(in the rows, 128 means zero)
One turn moves every row onto another: examples first, then more rows asked
K_202: [158 132 147 131  97  97 136 112 108 136 121 127 132 159 126 146 115 102
 109 147 153 104 123 147 121 149 135 115 150 128 138  74 122 132 134  97
 102 134 117 104 159 151 126  88 110 127 129  67]
K_570: [136 118 128 108 118 116 154 116  93 110 122 105 136 153 104 109 135  95
 145 145 127 120 115 160 148 144 116 108 125 117 133  97 123 143 149 126
 113 122 116  94 157 133 122  83 112 132 139  98]
K_941: [126 127 133 100 106 105 131 118 107 131 105 124 118 142 120 118 114 109
 140 139 129 106 130 125 117 178 109 100 153 133 134  95 111 116 107 103
 104 121  95  99 177 144 143  86 145 133 137  94]
K_814: [132 135 142 135 100 108 130 124 106 118 129 120 136 132 127 122 108  92
 134 118 118 104 126 136 145 152 118 101 125 129 151  81 108 129 105 115
 120 117 124  96 163 145 132  68 152 133 129  67]
K_807: [134 141 146 130 104 110 151 104 126 132 114 107 136 144 123 137 122 103
 129 134 135  96 136 151 125 135 103 109 126 136 112 119 119 109 133 130
  97 132 101  91 144 131 130 103 130 116 145  75]
K_843: [141 126 140 130  76 125 129  97 114 149  97 123 127 143  98 127 110 102
 103 127 134 109 142 140 127 174 127 112 145 110 137 101 120 143 132  97
  92 115 117  92 185 159 136  85 121 136 140  92]
K_936: [127 130 132 110 101 116 142 114 116 136 101 124 121 139 121 120 106 114
 139 142 126 100 128 126 121 182 103 104 149 137 129  98 112 112 111  97
 101 119  96  92 174 137 131  86 144 133 136  97]
K_560: [133 124 148 121  88 136 146 117 117 140 132 113 133 145 103 101 116 107
 129 134 118 105 124 128 113 148 136 116 137 126 147 115 125 105 140 107
 115 114 129 115 162 109 126  97 144 113 152  98]
K_496: [131 139 144 138 105 108 130 128 110 123 127 121 132 130 125 122 118  84
 129 122 121 101 127 133 139 155 123 102 123 124 150  80 108 123 103 120
 117 122 126  92 171 143 136  69 150 134 133  67]
K_927: [136 128 145 127  77 121 123 110 117 147 104 123 125 137 102 121 110 100
 104 134 137 102 143 148 118 175 129 119 150 108 146  97 122 138 133  95
  99 116 117  96 187 162 145  85 127 134 144  92]
K_663: [137 115 124 109 113 118 149 117  94 111 127 105 138 146 103 105 136  97
 154 150 124 125 125 157 144 143 127 104 130 124 136 101 119 144 148 125
 117 124 106  96 168 139 125  84 120 133 139  90]
K_654: [128 131 143 132  86 139 140 114 100 129 127 100 130 135 113 122 127 106
 102 120 114 144 117 151 107 168 111 110 134 112 145  92 129 114 143 120
 120 107 127 103 131 124 118  88 118 131 145  87]
K_573: [154 126 152 114 109 125 131 116  98 129 123 124 156 155 117  97 142 102
 138 137 123 129 134 158 133 163 130 118 149 135 145  94 129 128 118 112
 120 124 128 110 171 121 118 106 122 138 140  89]
K_745: [132 140 146 118 105 110 152 102 121 130 119 106 141 151 116 140 116 106
 129 139 123  93 131 158 118 131 100 111 130 140 118 123 125 120 132 130
 100 126 106  95 142 140 136  96 133 118 140  74]
K_419: [156 126 126 112  99 116 149 119 120 139 137  97 129 161 103 122 121 104
 132 132 132 127 130 148 123 146 117 112 148 102 141  82 142 134 135 117
 121 106 133  89 164 134 120  75 105 144 146  98]
K_998: [132 123 141 120  97 105 142 105 119 116 106 124 131 160 139 135 114 118
 117 132 124 141 121 133 115 162 118 126 144 104 127  86 109 128 137  88
 115 125 115  87 142 137 139 120 134 121 126  93]
K_815: [135 129 140 134  88 138 140 114  95 131 132 104 129 131 113 116 132 107
 109 117 109 152 119 143 102 155 110 108 134 115 145  95 119 119 135 119
 122 118 124  95 134 123 124  78 122 129 149  84]
K_883: [154 135 142 128  98 100 135 113 115 138 118 132 124 155 124 151 116 100
 107 153 147 106 115 150 121 154 127 120 145 124 137  78 120 127 134  95
 102 138 118 106 161 149 125  88 108 127 133  66]
K_503: [133 130 142 119  98 103 137 108 112 122 108 126 137 164 144 137 114 123
 118 132 119 139 119 145 109 161 127 130 153 108 133  86 115 128 138  94
 115 130 118  93 141 149 141 117 138 120 132  94]
K_467: [113 130 144 134 107 114 138  91 100 129 103 125 139 141 104 126 101 111
 125  97 120 111 128 140 126 143 134 103 123 110 136 102 112 133 136 131
 103 120 117  96 152 136 152  97 149 113 146  69]
K_949: [128 139 142 110 103 108 146 106 128 125 117 107 135 145 115 140 122 101
 128 135 125  98 132 155 122 132  97 112 127 133 114 119 123 114 129 128
 102 125 106  97 140 132 140  98 133 116 141  68]
K_406: [115 133 139 142 116 117 133  93 104 129 109 126 137 142 111 132 109 115
 127  97 125 117 133 132 127 151 127  91 122 102 131 107 113 138 133 125
 106 118 117  93 155 133 149  98 145 117 145  77]
K_844: [125 123 136 101  97 103 138 116 103 133 106 122 125 140 119 116 111 111
 141 143 124 101 133 123 122 176 108 107 150 143 134  95 110 116 109 106
 102 124 100  94 173 145 142  87 147 134 137  97]
K_218: [128 140 151 135  79 111 149 116 134 103 119 106 135 140 128 133 123  95
 115 137 113 128 123 168 131 145 117 131 121 114 135 109 108 129 150 112
 113 115 116  86 157 164 144  91 135 135 132  84]
K_338: [127 113 142 124  87 129 146 105 100 117 128 111 118 139 121 109 119 105
 113 143 142 141 104 129 106 170 130 118 133 133 145  99 119 107 161 109
 109 115 121 102 168 125 142  80 125 133 150 100]
K_398: [134 139 139 141  76 110 147 115 135 110 114 101 133 144 131 130 124  97
 117 128 113 125 135 161 142 148 113 130 123 115 130 117 115 131 148 109
 114 118 115  84 159 164 141  93 128 139 127  95]
K_42: [137 134 149 133  80 111 148 114 130 107 115 101 130 138 132 135 119  96
 116 133 111 128 126 168 131 149 117 133 125 122 134 109 117 133 150 111
 113 113 113  81 150 170 141  87 136 134 135  93]
K_458: [123 112 139 125  89 123 149 113  94 126 123 113 118 137 122 111 125 102
 110 137 141 129 109 131 111 177 133 112 131 128 144  92 124 108 163 111
 107 117 125 111 172 119 134  84 131 138 154 107]
K_177: [132 130 145 121  88 130 155 116 114 135 127 110 135 157 110  99 118 101
 122 135 111 107 123 130 116 148 132 111 129 117 146 111 121 109 141 121
 112 112 132 117 164 105 122 103 146 114 152 103]
K_251: [148 130 150 111 109 123 134 126  93 126 125 127 155 154 110  99 140 101
 138 133 126 117 141 152 142 167 119 108 149 127 143  94 133 130 121 115
 118 122 123 115 165 117 122 104 118 136 145  94]
K_942: [107 132 141 134 112 110 130  97 102 130 104 128 138 140 103 124 111 112
 128  97 125 108 133 144 126 142 126 102 117 107 136 107 110 131 133 126
 100 118 119  99 159 137 154  97 150 118 146  77]
K_834: [131 138 137 143 105 120 132 128 112 119 122 116 136 138 130 120 114  82
 138 122 122 101 128 131 149 159 126 102 124 126 145  80 115 128 112 113
 118 122 119  91 168 149 132  73 152 137 128  70]
K_848: [149 144 149 126  98 117 152 120 108 121 102 126 143 174 109 107 134 109
 135 144 127 124 116 151 127 158 148 112 137 132 145  93 125 110 154 119
 102 107 108 118 159 125 132 107 115 116 145 101]
K_470: [133 128 145 115 100 105 137 105 116 123 103 127 133 168 136 137 121 115
 116 131 119 141 119 147 106 153 121 130 145 102 129  86 111 131 136  92
 111 128 117  94 144 148 139 118 138 123 133  91]
K_468: [134 128 135 123  88 118 155 114 103 124 128 106 109 137  87 122 123 113
 132 107 129 126 123 136 133 153 125  94 132 118 150  77 110 116 141 126
 116 102 114 104 154 135 122  76 104 147 148  82]
K_677: [150 134 143 139  96 106 135 110 113 134 120 128 138 163 128 145 112  96
 109 151 152 109 120 143 129 155 128 119 143 123 138  79 115 127 131  97
 101 138 116 104 165 143 112  97 112 129 126  63]
K_888: [139 123 144 127  75 110 129 104 112 149 108 120 126 135 101 124 101 104
 102 126 136 106 146 143 118 173 130 119 152 114 145 105 123 139 132 101
  96 117 114  96 188 157 139  81 126 135 147  92]
K_689: [146 138 151 136 100 111 146 118 105 130 101 125 142 162 107 100 130 113
 139 142 124 125 109 152 126 146 147 117 127 139 145  98 121 107 154 115
 108 114 110 117 156 124 133 105 115 112 142  94]
K_253: [157 125 116 112  96 119 144 113 122 139 134  96 132 160  99 118 120 105
 134 136 127 128 138 152 122 139 115 118 142 111 144  89 142 137 140 116
 126 108 130  89 159 133 129  83 103 138 140  88]
K_627: [140 127 124 122  94 122 153 107  99 128 125 116 109 139  87 126 128 118
 132 106 129 128 124 141 129 150 132 103 135 127 155  79 113 119 142 114
 114 109 117  99 157 136 127  71 101 149 146  81]

K_218 moves to K_470
K_663 moves to K_815
K_848 moves to K_419
Where do these go?
K_503 moves to K_202
K_406 moves to K_807

One turn moves every row onto another: examples first, then more rows asked
K_625: [123 136 154 120 145 131 127 138 123 135 129 136 133 111 138 125 118 119
 100 127 120]
K_433: [131 134 146 148 142 126 131 155 147 104 126 136 118 110 129 124 107 117
 128 116 129]
K_865: [135 132 104 154 137 123 143 146 135 107 132  93 140 117 145 128 118 127
 136 114 128]
K_237: [136 135 106 150 139 124 141 145 134 106 129  90 140 117 147 127 119 124
 135 116 131]
K_959: [133 130 100 115 139 120 136 136 137 165 134 124 146 114 134 132 111 129
 135 123 111]
K_984: [132 136 106 105 149 126 128 134 131 162 124 117 150 112 141 129 115 122
 130 125 122]
K_592: [138 149 104 152 140 126 123 131 119 161 113 123 141 107 142 125 127 113
 129 131 139]
K_922: [142 141 109 154 117 117 139 132 129 157 116 121 122 111 144 118 121 110
 144 132 126]
K_387: [142 147 114 144 129 123 129 130 124 154 107 115 127 108 149 115 125 103
 137 133 139]
K_929: [139 142  99 162 128 120 134 133 125 164 124 130 135 111 137 126 123 121
 136 130 126]
K_638: [123 133 145 132 143 130 131 140 124 142 139 146 136 113 131 131 116 131
 100 125 112]
K_126: [130 139 146 145 153 130 122 155 142 105 123 135 125 108 129 126 109 118
 122 115 137]
K_711: [134 135 103 151 143 125 138 145 132 108 130  92 145 116 145 130 120 126
 133 115 133]
K_471: [129 137 139 153 154 129 124 156 141 109 129 142 131 109 125 131 110 126
 120 114 133]
K_139: [136 134 114 100 137 121 134 133 136 156 119 109 137 112 145 121 113 113
 138 128 121]
K_768: [135 133 102 155 141 124 140 146 134 109 133  94 144 116 144 131 119 129
 134 113 129]
K_967: [124 127 149 132 129 124 141 140 131 138 140 144 124 116 133 125 113 126
 109 125 105]
K_659: [130 133 139 156 144 125 131 157 146 108 132 143 123 111 124 129 107 125
 125 114 125]
K_396: [136 128 109 109 127 116 143 135 142 160 129 117 134 116 139 123 109 119
 142 126 109]
K_983: [126 131 157 121 131 126 137 138 130 132 130 135 120 114 140 118 115 116
 108 128 113]

K_659 moves to K_471
K_625 moves to K_983
Where do these go?
K_592 moves to K_387
K_711 moves to K_237
K_959 moves to K_984

